which system made each run:
path 1, zomip (9 x 20):
-8,8,-20,-2,5,-11,1,-16,47,-8,-19,1,-28,-9,8,-12,30,-3,-3,-32
-17,11,-11,-11,-26,-1,-18,-22,15,12,20,2,-12,14,7,-7,18,5,-42,-33
-11,-1,-4,33,-2,-25,21,-23,10,2,33,14,-14,5,13,-10,-15,-14,-32,-19
-7,-5,-13,28,-17,-21,4,-17,17,-19,9,9,-16,-11,23,20,11,-3,20,-41
-5,-22,-11,-20,-21,-13,-16,-30,11,-3,10,1,16,34,18,8,5,-19,2,-39
-6,-14,-11,2,20,-6,21,-23,42,9,6,-8,-11,32,-3,-20,-14,-16,-5,-25
-2,4,-17,12,-6,-5,1,-6,49,-18,-11,0,-28,-2,-1,-6,32,3,-18,-29
-9,22,-11,-20,-28,-13,-7,-23,12,4,26,12,-9,9,18,-1,15,-1,-38,-26
-17,-2,5,30,6,-14,20,-26,3,10,33,8,-12,0,22,-11,-6,-22,-15,-32
path 2, lag (9 x 20):
-22,-5,22,38,1,19,-18,8,-29,13,13,-10,-3,-19,4,-13,18,1,-27,-16
5,-13,-19,29,-22,-37,1,-8,-18,7,3,15,2,-11,2,11,-40,7,14,11
6,-29,5,-5,-12,27,5,6,4,-20,19,3,8,25,4,39,2,-1,30,-16
2,-5,3,-33,33,-27,-1,-10,8,-17,-24,-1,24,29,1,-20,5,-12,10,9
-1,32,-2,-11,5,30,7,3,37,27,-10,-30,-17,3,-13,-19,2,4,2,-11
6,-9,-10,11,-10,-1,-13,6,-5,-3,-17,15,-13,-31,-7,-17,28,-7,-52,16
-14,22,-3,3,-14,-11,13,-6,-16,6,43,26,-21,-15,15,22,-18,25,-6,4
-10,-20,30,39,5,-4,-10,9,-29,-27,11,-9,24,8,13,9,11,-9,15,-18
14,-4,-17,-13,-11,-22,-1,-16,5,15,-18,-9,19,11,6,3,-35,-10,46,-1
path 3, gavun (9 x 20):
-4,33,3,-13,33,-37,22,-12,2,0,-11,8,-2,-17,13,-23,-2,-5,9,16
-17,4,6,16,-13,42,-21,9,-7,26,3,-19,-16,-24,-1,1,18,12,-2,-23
7,-25,-16,2,-16,-35,-14,-9,-25,0,-2,26,13,5,-7,0,-20,-1,-29,24
4,3,7,16,6,18,34,11,15,-8,27,-2,-13,9,-2,28,-23,11,35,-3
5,-7,13,-6,3,-15,-26,5,-4,-35,-28,-10,30,8,10,-6,38,-15,8,-9
-1,23,-15,-39,1,12,6,-15,12,49,-2,-10,-5,4,-5,-17,-27,0,10,6
-3,-35,2,26,19,20,2,15,6,-11,-9,11,-24,-16,-15,-10,24,-6,-38,5
-10,36,-10,-6,-16,-39,-6,1,-6,-14,12,15,-8,-5,8,16,-8,40,2,12
5,-5,31,13,-13,38,3,9,-23,4,31,-16,23,14,8,8,3,-26,-3,-12
path 4, Zogol (9 x 20):
-13,9,20,8,42,-27,-3,10,-21,-10,-17,-14,21,9,-7,-27,-14,10,11,23
20,21,-1,15,-27,25,-6,23,9,13,-20,-31,2,-12,-17,7,-17,15,28,11
24,-23,-6,-30,-3,9,-7,8,-21,-1,-20,22,15,-14,-10,3,10,-17,-13,40
-18,18,10,-20,44,2,15,12,-11,6,8,8,-11,-6,-3,-1,-15,31,19,25
0,16,25,30,-2,9,-23,29,-18,-10,-18,-36,22,1,-15,-15,10,13,-1,7
30,10,-17,-13,-32,-4,1,1,-11,26,-14,6,11,-19,-4,5,-30,-8,11,34
-2,-29,12,-12,34,32,9,20,-22,-5,1,16,-4,-16,-7,15,6,2,17,27
-15,22,9,-6,24,-29,-22,12,-12,-14,-25,-16,15,11,-9,-17,-2,34,10,17
25,25,9,4,-26,35,3,21,2,20,-3,-31,14,4,-17,-1,-20,-4,5,19
path 5, lag (9 x 20):
-20,-10,-5,-19,31,19,4,2,-20,30,6,22,-26,-29,-3,-1,-8,17,4,19
-15,-4,11,32,7,-5,-21,31,-18,-23,-3,-11,2,8,-22,5,-3,43,-6,14
33,23,10,0,-33,-5,8,14,-12,-7,5,-7,32,9,-4,14,-21,-7,10,27
13,-8,15,-26,24,31,20,4,-10,4,-4,10,4,-24,13,11,15,-30,32,12
-24,-2,-4,-22,36,-5,-25,9,-12,12,-30,-3,-7,-10,-12,-14,4,34,16,11
7,10,5,14,-19,22,-13,26,-4,13,0,-23,5,14,-32,-8,-20,25,-26,22
32,7,6,9,-8,1,28,16,-9,-20,3,21,3,-24,-1,12,2,-16,-8,41
-13,19,13,-27,16,6,-2,7,-23,-5,5,11,-1,-26,24,22,18,14,39,2
-16,-11,18,2,18,8,-33,8,-35,21,-14,-25,25,11,-11,-19,-11,10,8,5
path 6, lozop (9 x 20):
-18,-9,5,12,31,-33,5,8,-5,-45,6,25,-11,-1,4,8,16,26,-3,8
-3,42,13,4,-29,0,-13,3,-1,-1,12,-33,21,22,9,6,-4,14,22,-23
21,-25,2,6,-5,14,5,-12,-5,21,-14,-5,17,-9,4,-18,1,-56,-7,-2
-13,-17,-30,-11,19,-8,9,-9,21,11,-7,26,-40,-22,-5,8,-11,23,16,6
-16,-2,12,-4,-2,6,-27,18,-2,-27,11,-9,8,37,-14,7,20,34,-26,-7
21,38,12,7,-12,-21,21,-8,2,1,10,-12,24,12,8,-18,-16,-30,-10,11
0,-6,-1,17,-2,27,12,-1,6,14,-4,5,-25,-48,16,10,20,-20,20,-16
-23,-31,-17,-26,6,-20,-38,-9,-20,2,-11,18,5,8,0,5,0,25,-2,-2
0,3,10,18,2,8,15,6,11,5,27,-19,7,47,-21,-4,-37,12,-14,1
path 7, guda (9 x 20):
25,-21,-28,3,-47,1,-15,-10,24,7,-20,-10,8,9,-6,11,-9,-17,11,-15
7,-24,-10,-38,20,17,27,-13,23,-2,12,28,-16,9,2,9,9,-20,-7,4
-31,22,11,1,42,-19,-1,1,17,-21,-2,-7,-14,9,3,-24,24,21,-12,-14
-1,31,-4,23,-39,-2,-21,-4,5,22,-3,-27,3,-1,-3,-20,-1,-1,-27,-17
15,-24,-15,14,-22,7,20,-13,-8,17,21,29,-14,-26,9,12,-14,-28,-15,5
-26,-23,-2,1,22,-20,2,-7,-5,-26,17,26,-16,-1,18,26,7,21,25,-16
-10,-2,6,1,-9,-12,-26,-6,9,-10,-2,-30,26,50,-1,-7,0,6,6,-33
29,-6,-13,2,-7,12,21,-11,36,20,-14,-12,0,7,-11,-19,-15,-40,-6,2
-8,-5,-15,-12,19,11,12,-1,22,-3,-6,26,-42,-36,3,3,32,7,-10,0
path 8, tifa (9 x 20):
-8,21,24,-16,31,24,26,4,20,-17,26,-5,-6,22,5,-4,21,-2,-9,-8
-13,31,4,15,10,-32,-12,-12,-1,6,-22,-12,1,-24,16,-35,16,-11,-6,-13
-3,-14,-18,11,-38,28,-16,-9,-7,45,12,-2,-14,-14,-5,6,-15,-3,-14,-13
0,-48,-9,4,12,-15,8,0,-10,-28,15,39,-5,9,-3,16,-1,-2,-23,14
-12,24,5,7,5,-20,9,-1,19,-25,17,-13,0,27,9,18,-11,28,35,-22
12,5,18,-3,-11,11,-12,-5,6,1,-16,-30,31,13,9,-18,24,-41,1,-22
3,-12,-30,-24,10,3,10,-21,19,40,-17,14,-25,-23,-3,-15,-13,-17,3,5
-24,-13,-2,6,11,18,-13,14,5,-13,12,13,-28,3,-16,4,23,35,-39,-4
1,30,0,15,-25,-47,-1,-7,-7,-19,18,2,16,18,9,-3,-13,9,-21,4
path 9, lozop (9 x 20):
6,23,6,22,-40,-4,-1,-6,-5,12,29,-22,18,24,3,6,-29,-3,-3,-15
21,-38,0,21,-2,5,19,-9,6,-9,-6,13,3,-17,13,7,7,-48,12,-7
-20,-10,-24,-35,16,-12,-7,-15,19,1,-8,13,-19,4,7,15,1,25,34,-18
-13,-4,13,-1,8,15,-19,4,11,-2,5,-27,12,48,-19,-21,9,7,-34,-16
23,29,-10,17,-14,-23,25,-7,25,0,-5,3,-7,-13,-1,-20,-6,-20,-25,13
-9,-1,-3,-3,-17,20,-2,-3,-4,-1,19,23,-25,-35,22,26,33,2,-2,-19
-28,-19,6,-7,13,-33,-24,-20,-34,-1,12,9,21,23,13,-4,-7,7,-3,-11
5,-4,-1,45,-9,4,14,0,21,9,10,-29,0,24,-12,-4,-39,-2,17,-16
29,-25,-19,-9,-21,2,0,1,31,-23,-28,12,-1,-7,-1,13,27,-23,3,-1
path 10, tifa (9 x 20):
-15,-39,7,4,21,-21,-2,-19,-14,-21,12,20,9,10,26,10,12,-19,12,-25
-15,-14,-14,4,2,-13,-13,-14,26,6,-12,-26,1,35,-4,-5,-20,13,30,-34
22,-14,-11,-5,-15,14,-1,-2,40,-8,-19,-12,3,21,-18,-12,17,-24,-29,-8
1,25,-19,-27,6,-6,27,-18,34,5,12,24,-32,-13,10,-6,12,-4,-20,0
-33,16,18,15,8,4,-10,-7,-10,2,30,-2,-14,-5,16,-12,27,8,-32,-30
-7,-13,-11,36,-25,-36,-12,-22,-17,13,4,3,7,-1,12,-9,-22,-11,-12,-17
8,-43,-15,19,-21,16,9,-6,18,-4,17,8,-10,13,-1,31,-12,-10,16,-23
-3,-19,-7,-28,16,-21,-1,-13,24,-38,-6,13,6,29,9,9,22,-4,9,-15
-9,31,1,-16,8,5,4,-14,36,15,1,-30,-1,30,-1,-24,-2,-1,0,-29
path 11, gavun (9 x 20):
14,-5,-17,-25,-9,4,-13,-9,-14,36,-31,4,7,-36,5,-6,-4,-19,19,15
-16,-43,-12,-11,26,24,-3,9,-4,12,5,21,-25,0,-21,10,-8,24,-7,13
-5,14,11,18,7,-23,-5,24,1,-41,1,-7,8,27,-17,0,0,35,-17,18
26,48,20,-5,-27,18,12,13,-3,1,6,-21,21,-5,8,5,3,-16,13,10
4,-20,4,-19,20,11,1,-6,-24,20,-19,16,4,-39,15,-8,14,-33,14,12
-30,-20,-13,-3,26,0,-21,6,-10,16,-8,3,-19,-1,-18,-1,-18,45,10,5
12,-4,6,22,-21,6,-11,26,4,-22,5,-12,12,31,-28,5,-7,20,-28,18
33,33,8,-12,-9,-8,32,7,3,-17,2,6,15,-10,10,10,-1,-21,17,28
-14,0,17,-25,30,25,-5,1,-18,11,-8,0,0,-29,18,-1,30,-12,30,-7
path 12, Zogol (9 x 20):
-17,13,23,23,34,-21,6,13,-13,-25,-5,-13,7,-3,9,1,-4,19,42,1
16,9,-2,-5,-31,12,-29,6,1,15,-29,-36,26,8,-6,-2,-2,-4,25,-8
23,-27,-17,-27,8,17,14,-2,7,24,-13,16,-2,-3,-17,-7,-16,-23,-12,34
-17,7,6,-2,41,4,8,20,5,-22,-6,13,-28,-17,-10,0,19,35,-2,20
-6,45,20,3,-21,-4,-25,14,-21,-5,2,-24,22,5,1,-9,12,21,-15,4
24,0,6,15,-16,11,17,-2,-23,31,8,-1,16,-16,3,-3,-32,-32,5,20
-7,-42,-10,7,24,1,-3,9,-14,-8,-18,20,-13,-27,-1,18,0,12,35,10
-13,4,3,-33,4,-7,-30,8,-2,-12,-10,-15,18,38,-14,4,-1,37,10,3
29,22,14,2,1,13,26,10,18,2,-3,-23,16,20,-16,-20,-14,-22,-11,23
path 13, guda (9 x 20):
6,17,18,2,13,-7,28,0,-22,-1,13,7,11,-21,24,14,-16,-13,45,13
-12,-26,11,-1,15,17,-31,13,-24,2,-25,-16,16,-7,-1,5,13,8,38,-8
12,-14,-14,-30,-2,1,-14,5,0,16,-21,-4,16,27,-29,-8,-30,10,-4,31
18,13,12,4,14,30,31,29,20,-17,4,-2,-11,-1,-19,6,2,7,-8,30
0,43,16,-13,1,-13,-7,12,-16,-19,-15,2,7,-30,15,-3,36,6,-2,16
-12,17,18,-7,-7,20,-12,-1,-43,42,16,-13,16,-10,8,-6,-17,-1,6,4
6,-41,1,35,12,-2,-2,14,-29,0,-11,7,7,-12,-17,2,-27,1,9,28
12,1,-13,-18,-17,-1,-6,18,9,-23,-8,5,1,9,-9,38,-7,35,36,15
14,9,28,-33,9,21,1,11,-6,-19,2,-11,35,30,0,-1,21,-20,-3,10
path 14, zomip (9 x 20):
9,9,27,-12,-1,31,10,11,-18,-16,19,11,8,-19,19,16,37,-23,-7,6
-21,11,5,-17,28,-30,-13,-14,-30,19,-13,1,13,-11,12,-22,-12,3,20,8
-2,-22,1,39,-12,33,-17,18,-5,21,-7,-28,-3,2,-23,1,-19,11,7,-7
27,-20,-19,-13,-12,-19,4,8,4,-26,-13,28,4,5,-16,14,-5,3,-15,38
-4,32,20,-29,19,26,23,10,3,-5,27,-1,-3,4,11,19,5,11,27,4
-6,6,24,8,23,-9,-18,4,-20,-4,-28,-18,25,-10,4,-35,26,-20,-8,3
4,8,-25,4,-23,6,-12,-1,-1,45,-13,-8,-14,-21,-14,-2,-35,19,10,11
8,-42,3,10,-1,25,3,18,-17,-18,19,27,-5,0,-12,22,8,0,-27,19
-6,26,10,-17,19,-35,10,4,-7,-28,6,7,9,10,10,12,-9,26,31,16

runs to name:
path 15 (2 x 20):
-18,-27,14,2,33,-2,15,-7,6,-30,28,13,0,30,10,10,11,-4,3,-22
-9,17,-4,10,2,-32,-13,-13,26,-8,-23,-31,8,20,6,-21,1,3,21,-33
 -> tifa
path 16 (2 x 20):
-20,-9,-15,17,10,4,-9,17,17,-10,-8,0,-34,-4,-21,12,-1,51,7,-1
15,14,10,-2,-35,-13,-18,12,-13,-26,7,-4,31,27,-6,7,5,7,-31,15
 -> lag
path 17 (2 x 20):
6,-24,-1,-9,33,-13,14,-11,-1,-6,-25,14,5,-21,14,-6,8,-31,34,6
-22,5,-15,-29,5,15,-26,0,15,22,-12,-14,-15,10,-12,2,0,38,16,-15
 -> lag
path 18 (2 x 20):
23,-4,-7,16,-6,8,4,0,30,16,-30,-32,9,14,-20,-28,-15,-26,-1,-2
15,-4,-27,-26,-8,16,12,0,29,5,-10,27,-32,-27,-4,9,18,-3,-18,14
 -> lozop
path 19 (2 x 20):
27,34,15,-22,-14,15,9,11,-17,13,-5,-4,19,-17,-1,-7,3,-19,-12,37
-7,-9,9,-3,33,18,9,9,-29,16,-6,16,-13,-46,5,1,7,-2,16,24
 -> gavun
path 20 (2 x 20):
-29,34,19,-11,14,-26,-15,-6,-34,2,11,-1,12,-6,22,-10,7,18,5,-3
4,-12,10,46,-18,10,-10,3,-22,26,0,-28,16,-2,-5,-8,-28,-14,11,-9
 -> zomip
path 21 (2 x 20):
-34,-6,-4,-17,-4,-6,-23,-24,-23,19,25,16,-5,-4,24,10,9,11,-1,-30
-14,-28,5,42,5,-20,-2,-11,-5,-3,11,-13,11,35,-7,-13,-29,-3,-8,-21
 -> zomip
path 22 (2 x 20):
17,12,-15,3,-26,22,19,-7,28,18,-1,-2,-21,-30,12,17,1,-14,30,-16
-19,-29,2,-37,16,8,-21,-10,-19,-6,2,26,1,0,12,2,37,-7,-23,-7
 -> tifa
path 23 (2 x 20):
-10,-14,6,10,29,7,9,2,21,3,2,-28,6,43,-17,-10,-29,9,24,-14
26,6,-9,6,-10,1,0,13,41,-24,-36,-14,-2,0,-17,-12,24,-9,-14,6
 -> zomip
path 24 (2 x 20):
-7,21,-8,9,-21,27,-16,3,12,30,-13,-26,-18,-26,-1,2,5,14,22,-23
9,-32,-8,-22,-10,1,-18,-4,-26,4,-2,26,13,2,-6,-5,11,-17,-44,20
 -> tifa
path 25 (2 x 20):
11,8,5,34,-4,-27,2,22,15,-47,-12,-11,7,19,-15,1,3,20,-6,9
25,39,4,-30,-35,10,7,-7,4,5,7,-4,19,-2,20,12,10,-24,12,-1
 -> lag
path 26 (2 x 20):
24,5,-14,-14,-15,7,20,-23,15,39,-3,-3,4,-7,6,-11,-24,-40,10,1
-15,-38,-14,-4,23,20,-1,-1,16,-5,-6,22,-36,-19,-3,8,29,6,-6,-12
 -> lag
path 27 (2 x 20):
17,-1,6,16,22,26,23,20,16,10,-25,-12,-11,-20,-24,-24,-3,-13,-10,29
-2,17,-10,-22,-9,3,-17,17,-11,-5,-15,21,-18,-38,-4,14,26,32,-8,24
 -> zomip
path 28 (2 x 20):
-1,-1,11,9,0,18,4,-1,-18,13,1,-5,2,-33,24,21,0,-13,55,-13
-11,-47,-8,-20,14,-3,-35,-2,-24,6,-25,5,18,13,-9,-1,0,5,10,5
 -> guda
path 29 (2 x 20):
-1,-20,-18,19,3,-4,7,-22,7,26,-10,12,-20,-32,6,-20,3,-33,-20,-12
-26,-23,-25,2,-11,-10,-17,-10,7,-3,15,24,-30,-1,3,26,1,35,-3,-22
 -> zomip
path 30 (2 x 20):
10,15,12,-9,-10,24,24,1,-13,6,35,22,-5,-16,13,7,11,-21,-35,14
-23,-2,16,26,28,-26,3,-5,-33,-7,8,13,-2,-29,25,-2,1,1,21,-3
 -> gavun
path 31 (2 x 20):
-7,12,10,42,27,-24,3,15,10,-12,-26,-26,-3,-4,-15,-22,-10,20,14,5
25,17,-11,-4,-56,21,-19,12,3,8,-14,-10,7,-16,-3,17,11,-1,3,4
 -> tifa
path 32 (2 x 20):
9,-19,14,2,37,24,13,6,9,7,-28,-21,9,-1,-5,-16,2,-29,33,0
-1,-2,-22,-27,2,7,-28,11,18,9,-42,-6,-11,-7,-24,-13,14,27,-6,14
 -> zomip
path 33 (2 x 20):
16,-22,1,-12,-19,49,-4,16,7,-9,3,7,-7,-9,-6,23,33,-10,-13,-1
-16,16,2,-37,31,-34,4,-11,-13,-3,7,19,5,12,6,-15,-5,13,-13,21
 -> zomip
path 34 (2 x 20):
-24,-18,-6,-7,13,15,-23,5,-20,31,5,3,-11,5,-23,-14,-14,30,-30,12
5,5,8,42,-4,-12,11,25,-7,-28,13,4,-5,6,-18,8,-17,27,-17,27
 -> zomip
path 35 (2 x 20):
2,-8,-16,-2,-23,26,-9,-18,24,40,-7,-15,-9,0,-3,-18,3,-24,-18,-27
-7,-31,-26,8,3,-16,7,-14,14,-5,10,35,-31,-7,-3,-2,3,0,-40,0
 -> lag
path 36 (2 x 20):
1,-17,-3,11,25,12,23,-17,20,20,-10,-4,-16,-20,9,-17,2,-38,19,-20
-22,-21,-28,-12,-5,-9,-35,-7,16,-3,-21,8,-21,-1,-7,1,22,28,-10,-20
 -> zomip
path 37 (2 x 20):
2,-2,4,34,-26,23,7,20,-11,-4,34,10,-17,-8,-12,21,-8,19,-27,10
11,3,15,11,-7,-33,7,3,-27,-37,10,15,28,-1,21,21,0,-8,22,12
 -> gavun
path 38 (2 x 20):
-7,4,-36,1,-20,-37,-3,-16,10,12,3,17,-20,-3,1,10,-33,29,7,0
5,-24,20,2,-6,36,3,13,-1,-26,26,-1,11,26,0,26,19,-9,-5,-14
 -> Zogol
